In the rows, zero is written as 128.
One hidden turn or mirror swaps the rows below in pairs. Which row is each named row swapped with?
q_63: [126 151 143 120 138 125 106 122 144 145 121 113 127 138 117 145  95]
q_864: [129 125 151 133 115 119 134 145 145 127 119 101 111 141 159 115 113]
q_598: [126 104 144 135 106 127 147 125 114 123 166 112 142 135 138 122 121]
q_309: [144 135 125 155 122 133 121 146 127 147 103 115 145 128 118 125 157]
q_591: [141 121 118 122 128 143  99 116 136 105  94 152 109 120 119 121 112]
q_47: [150 143 117 142 127 122 124 148 121 136 108 124 159 133 115 117 157]
q_379: [146 138 119 137 133  96 130 139 114 124 136 140 111 116 153 166 170]
q_329: [141 112 137 123  94 124 127 120  86 113 153 115 131 137 134 139 109]
q_461: [151 161 124 127 145 143 114 103 123 130  95 135 116 117 143 160 135]
q_937: [142 151 113 110 127 129 146 141 146 133 124 155 144 127 143 136 168]
q_424: [138  96 124 124 155 144 130 121 122 116 140 122 105  99 106 147 136]
q_837: [167 115 120 109 150 132 126 109 125 113 153 117 116  89 132 149 104]
q_5: [131 119 138 119  92 132 128 120  87 111 152 121 134 139 139 145 104]
q_160: [139  95 123 118 143 148 129 129 130 108 137 123  99  98 108 137 143]
q_580: [133 109 129 126 102 115 148 131 107 113 171 125 145 131 126 129 123]
q_375: [145 119 129 120  99  99  95 128 136 112 141 149 117 123 176 140 119]
q_897: [128 116 128 142 132 149 132 105 152 124 148 139 108  93 135 120 110]
q_641: [131 130 134 153 119 123 162 130 120 120 132 127 133 132 111 105 118]
q_77: [168 130 124  91 119 120 129 153 126  99 115 130 141 137 124 107 131]
q_988: [147 143 129 134 150 127 129 114 141 135 147  99 116 123 150 126  90]
q_946: [157 136 101 113 107  98  93 127 130 102 135 158 131 115 158 140 137]
q_530: [127 126 119 134 114 128 133 147 117 124 101 160 113 156 148 145 141]
q_255: [159 141 119 150 122 120  99 144 106 140  99 113 139 125 119 132 127]
q_50: [131 114 134 143 123 153 107 101 142 114 110 141  99 112 136 129 108]
q_744: [140 155 122 111 114 130 135 135 147 125 133 164 155 122 139 140 162]
q_3: [162 126 121 106 137 115 116 108 121 113 168 128 125  98 151 154  99]
q_55: [116 122 133 133 132 143 136 125 165 133 155 134 136 103 129 126 112]
q_70: [173 147 159  99 114 117 119 129 121 123 142 150 147 138 133 150 116]
q_640: [168 152 108 137 119  98 108 127 120 110 127 146  97 100 148 146 139]
q_969: [142 112 122 114 117 149 104  98 125 108 132 115  87 101 130 144 127]
q_809: [140 138 115 138 126  95 131 147 126 117 135 137 102 114 155 154 167]
q_454: [148 152 101 109 113 121 114 123 137 119 130 159 136 112 154 138 170]
q_524: [153 165 117 125 137 119 128 110 118 128 108 129 110 120 159 169 148]
q_164: [159 143 120 150 125 123  95 151 111 142 104 117 146 120 122 133 119]
q_119: [127 111 129 124 138 142 152 130 161 135 162 131 127 106 138 122 116]
q_34: [179 160 125  92 129 139 128 116 113 117 125 133 141 140 148 137 143]
q_649: [161 124 117  97 128 129 105 127 111 130 150 136 142 140 167 170 130]
q_152: [147  80 113 121 132 126 106 158 135 125 147 137 128 120 134 128 106]
q_916: [148 121 126 116 102 121 117 144 130 139 139 103 159 132 138 124 164]
q_571: [146 137 118 146 163 144 125 122 118 132 115 143 115 129 127 146  90]

q_47 is swapped with q_598
q_152 is swapped with q_530
q_946 is swapped with q_50
q_640 is swapped with q_969

One hidden turn or mirror swaps the rows below in pairs. Which row is each named row swapped with?
q_156: [104 138 134 114 114 116 135 134 151 137 113 140 109 128 123 145 114 119
 118 140 128 136  98 102  93 158]
q_624: [149 135 156 132  98 127 128 178 128 121 134 127 127 115  88 121 115 116
 127 116 128 119 143 108 110 136]
q_872: [137 128 110 120 100 116 126 156 106 137 125 144 149 130 131 115 140 141
 138 129 128 125 111 106  93 104]
q_82: [105 169 109 144 131 134 150 116 137 121 150 105 142 132 117 140 139 104
 146 110 122 105 149 132 116  99]
q_617: [153 101 135 123 112 118 117 127 116 110 123 143 140  96 103 135 136 132
 129 135 113 124 133 113 130  87]
q_316: [105 142 142 122 123 119 145  98 105 135 129 131 121 120 106 135  82 115
 129 124 120 122 145 148 113 107]
q_220: [177 128 132 123 138 119 122 133 130 118 125 149 130 118 167 146 158 130
 126 125 120 124 142 102 130 107]
q_209: [133 127 152 125 106 105 148 105 136 137 130 119 131 113 150 138 152  84
 131 123 126 134 111 157 119 150]
q_395: [125 166 149 139 155 112 166 129 122 123 150 108 129 138 132 109 122 100
 121 132 111 147 126 120 147 157]
q_340: [182 134 143 125 132 122 151 144 123 117 127 128 128 132 160 125 171 114
 121 123 129 123 115 108 123 113]
q_487: [143 134 135 125 107 122 125 152 123 116 137 129 132 125  53 127 128 115
 130 119 128 133 126 126 128 119]
q_527: [173 138 166 124 121 118 157 114 110 112 137 136 129 127 126 136 148  97
 125 121 117 132 125 120 155 107]
q_712: [156 131 120 126 153 122 118 101 136 129 123 130 122 127 154 141  83 109
 137 131 124 123 130 115 107 104]
q_533: [100 139 158 134 173 121 141 172 139 122 128 136 127 116 152 138 105 113
 116 126 122 134 137 107 113 128]
q_982: [117 158 137 138 159 115 156  97 136 116 142 118 127 127 120 111 125 136
 112 132 137 151 165 116 137 144]
q_947: [113 137 175 119 126 120 139 101 135 142 123 126 122 126 159 152 167 111
 134 131 116 126 132 132 100 134]
q_557: [154 151 117 146 140 109 139 122 131 106 138 132 159 136 107 109 110 123
 158 115 140 153 124 116 144 126]
q_230: [116 110 134 129 164 161 117 144 139 126 153 105 153 120 136 148 126 128
 126 126 106 115 158 128 119 142]
q_421: [106 153 124 125 118 107 147 107 125 107 139 105  97 128  99 115 116  98
 121 115 121 125 133 118  88 120]
q_676: [132 132 144 125  92 123 129 180 136 149 127 135 139 122  89 120 119 122
 138 124 118 133 140 133 138 131]
q_382: [ 81 121 129 123 123 108 141  89 143 115 130 128 120 120 107 137 119 136
 144 132 129 139 141 108 130 119]
q_52: [133 126 131 114 169 116 133 132 134 128 114 129 134 125 157 145 185 127
 127 134 130 130 109 127 104 117]
q_391: [110 108 168 153 143 139 150 156 105 111 144 122 149 124 145 114 120 134
 128 119 124 108 128 136 116 135]
q_366: [132 119 110 113 138 147 106 136 117 142 114 105 136 120 131 157 132 126
 134 113 125  91 167 120 114 126]
q_240: [133 125 135 129 146 126  99 100 132 128 136 134 130 128 111 134 169  78
 124 107 106 129 120 131 141 112]
q_661: [165 130 134 120 132 120 142 163 116 136 123 131 118 130 188 134 121 118
 131 126 120 119 135 131 133 127]
q_985: [110 149 160 131 137 123 162 118 138 133 133 139 113 127 140 127 122 136
 131 133 161 148 115 133 136 166]
q_698: [131 117 165 144 136 141 157 149  99 106 143 133 128 110 121 110 155 138
 114 119 151 135 136 144 128 132]
q_2: [145 137 150 121 113 117 109 130 133 147 132 142 132 112 127 136 151  81
 142 121 113 128 132 153 162 129]
q_635: [141 139 159 134 122 114 116 149 138 105 146 135 135 118 133 139 133  97
 131 116 113 154  92 107 143 153]
q_682: [138 109  89 133 149 123 127 136 121 135 117 138 137 141 127 115 148 122
 108 126 122 137 114 153 106  98]
q_629: [117 161 120 122 150 123 145 119 118 138 116 111 127 125 127 115 134 141
 113 149 122 108 182 137 124 146]
q_579: [148 130  94 128 126 132 110 128 124 126 128 131 139 118 113 135 193 110
 126 130 135 135 131 127 111 133]
q_202: [121 136  97 132 149 130 130 108 118 120 121 123 136 133  84 129 161 119
 119 118 123 129 115 123 142 164]
q_91: [108 148 119 136 146 142 135 124 117 102 120 111 127 120 108 107 123 149
  95 122 123 104 159 123 101 130]
q_86: [ 78 130 148 127 169 140 128 146 120 114 126 134 128 119 139 132 102 131
 124 125 124 125 125 142 148 135]
q_844: [ 99 149 113 136 155 149 128 118 126 111 124 113 124 130 114 133 139 143
 123 128 121  99 168 130  93 133]
q_183: [128 186 125 135 132 105 135 124 131 122 126 126 108 124 124 109 122 103
 108 137 106 115 140 139 143 159]
q_16: [156 158 144 136 112 105 153 142 148 148 127 166 123 115 125 121 139  95
 126 127 127 132 135 142 145 145]
q_636: [117 154 151 129 151 123 176 114 134 133 135  98 123 147 143 104 125 133
 114 131 143 133 154 120 115 138]
q_60: [136 123 111 126 123 108 125 155 144 113 117 115 150 148 111 140 120 112
 164  93 120 133 134 103 112 112]
q_499: [ 97 122 122 104 124 128 119 130 142 141 119 136 111 138 118 164 106 131
 137 137 127 118 114 110  96 118]
q_866: [108 116 121 130 132 128 116 124 137 127 113 139 118 140 110 133 111 108
 116 139  86 119 105 106  86 128]
q_412: [136 136 100 132 131 138 145 104 126 143 127 132 128 123  96 127  87 111
 109 144 130 117 109 121 114 122]
q_716: [126 111 128 127 120 107 122 143 101 117 133 156 143 133 120 140 140 108
 155 107 123 149 101 112 129  99]
q_224: [139 135  99 122 104 118 109 121 137 134 125 129 134 124 136 132 188 106
 129 118 131 131 130 101 112 130]
q_884: [104 119 156 115 150 119 161 119 117 133 126 125 131 150 159 131 108 144
 128 129 142 149 145 117 133 119]
q_885: [146 126 108 123 129 136 137 114 153 120 134 136 136 122 117 144 160 118
 125 121 114 130 122 161 147 170]
q_903: [126 140 105 125  82 130 139 158 131 118 134 118 144 107  93 131 118 114
 144 112 146 134 142 127 122 128]
q_535: [126 134 159 127 117 131 126 135 137 141 133 131 121 121 147 125  73 138
 119 130 126 123 148 144 125 152]
q_851: [132 149 145 144 149 133 161 120 128 130 153 115 121 123 107 108 152 127
 131 126 147 102 171 147 127 126]
q_322: [ 96 137 120 119 145 149 129 128 120 127 121 131 151 116 132 132 118 156
 130 111 149 114 147 154 140 113]
q_956: [128 141 115 128 142 116 102 185 119 131 130 128 131 123 169 123 134 116
 127 132 126 131 136 103 132 132]
q_651: [ 94 130 137 117 131 130 132 145 147 124 122 132  94 119 120 157 106 101
 114 136 108 125  96 111 115 133]
q_238: [169 129 195 130 139 124 120 156 125 126 131 128 126 116 141 136 138 108
 129 121 115 123 137 119 117 123]
q_100: [144 131 106 127 151 117 122 148 117 107 131 129 118 122 143 137 190 103
 127 130 125 125 132  98 137 135]

q_661 is swapped with q_395
q_382 is swapped with q_617
q_884 is swapped with q_527
q_844 is swapped with q_579
q_230 is swapped with q_885
q_903 is swapped with q_866
q_16 is swapped with q_533
q_2 is swapped with q_86

One hidden turn or mirror swaps the rows below in pairs. Which row is each named row swapped with?
q_197: [135 170 112 128 133 127 162 129 145  83 132 125 119 150 135 128]
q_426: [ 81 111 142 113 137 116 132 135 167 117 146 113 107 122 147 136]
q_678: [117 134 146 172 132 111 116  89 153 114 145 122 121 113 127 137]
q_614: [131 134 134 132 152 117 132  76 166 117 123 119 120 113 102 131]
q_130: [ 93 151 167 101 150 147 157 111 134 117 138 153 121 112 126 137]
q_856: [110 121 131 130 104 110 136 108 130 147 162 152 116 148 156 125]
q_766: [116 127 141 174 128  92 134 120 151 124 140 137 119 110 123 135]
q_369: [114 143 125 100 130 150 134 109 135 136 166 131 100 141  94 125]
q_556: [117 142 113 114 130 136 167 132 145  87 121 110 140 130 148 134]
q_547: [132 132 127 166 130 114 110 116 142 126 139 114 128 112 152 151]
q_588: [120 143 121  90 147 111 152  88 130 137 156 128 118 157 149 119]
q_958: [138 121 108 115 155 108 123 121 113 112 140 104 122 133 112 143]
q_253: [133 153 139 146 159 117 139 100 169 106 114 146 122 111 119 141]
q_191: [121 136 143 110  94 100 152 117 125 130 116 102 123 118 127 138]
q_600: [128 147 107 126 130 135 160 120 134  87 120 117 141 132 158 140]
q_76: [143 132 118 107 159 108 123 113 115 122 129  99 125 129 126 155]
q_39: [116 139 138 128 101 121 133 114 138 154 160 147 120 144 161 122]
q_770: [121 156 116 122 133 131 169 123 141  80 111 125 133 135 140 135]
q_578: [117 130 131 135 119 103 145 113 133 139 178 168 119 133 154 135]
q_585: [128 160 140  98 145 113 160  96 130 111 158 146 116 166 140 125]
q_604: [127 155 142 107 139 120 167 102 124 128 152 151 112 161 160 123]
q_888: [114 156 171 106 164 130 144 116 131 120 151 155 121 108 118 144]
q_336: [120 135 134 111  91 109 152 124 132 145 120 110 135 118 123 144]
q_257: [ 97 140 169 105 142 150 156 112 129 122 144 147 125 110 113 140]
q_780: [128 160 143 138 168 109 136  95 157 103 122 138 123 123 102 134]
q_596: [ 85 126 143 101 129 110 121 130 169 116 139 121 104 118 147 125]
q_17: [132 131  95 115 158 114 128 123 116 103 144 111 123 123 118 151]
q_518: [114 128 123 129 105 118 135 113 130 147 177 155 106 121 151 132]
q_542: [115 140 134 109 130 158 122 110 135 133 168 127 105 138  96 128]
q_199: [117 148 140 123 109 105 131 118 143 140 168 142 126 151 167 153]
q_213: [102 134 159  98 153 140 164 116 141 125 139 153 111  97 136 131]
q_619: [112 141 124 101 131 143 119 107 144 137 162 128  91 141  99 135]
q_480: [121 123 129 160 133  93 126 108 153 121 132 129 114 102 147 156]
q_262: [ 91 142 158 116 142 156 153 103 136 129 145 156 119  99 125 135]
q_194: [136 129 106 112 166 117 123 120 123 103 139 103 126 128 113 151]
q_899: [115 148 115 117 112  99 132  98 126 135 171 151 128 141 160 133]
q_490: [ 89 145 158 102 139 149 162 113 139 129 140 139 125  97 120 139]
q_374: [128 148 135 176 130 111 122 109 154 127 142 126 131 124 142 157]
q_62: [117 126 130 163 129 100 114 103 155 129 129 125 122 115 141 162]
q_912: [134 157 120 121 128 141 165 126 150 103 107 110 130 131 148 132]
q_64: [114 154 102 120 137 130 162 131 145  84 121 119 134 137 141 140]
q_568: [115 132 121 104 130 142 130 109 153 131 156 135  86 140 100 115]

q_578 is swapped with q_374
q_568 is swapped with q_76
q_770 is swapped with q_130
q_958 is swapped with q_619

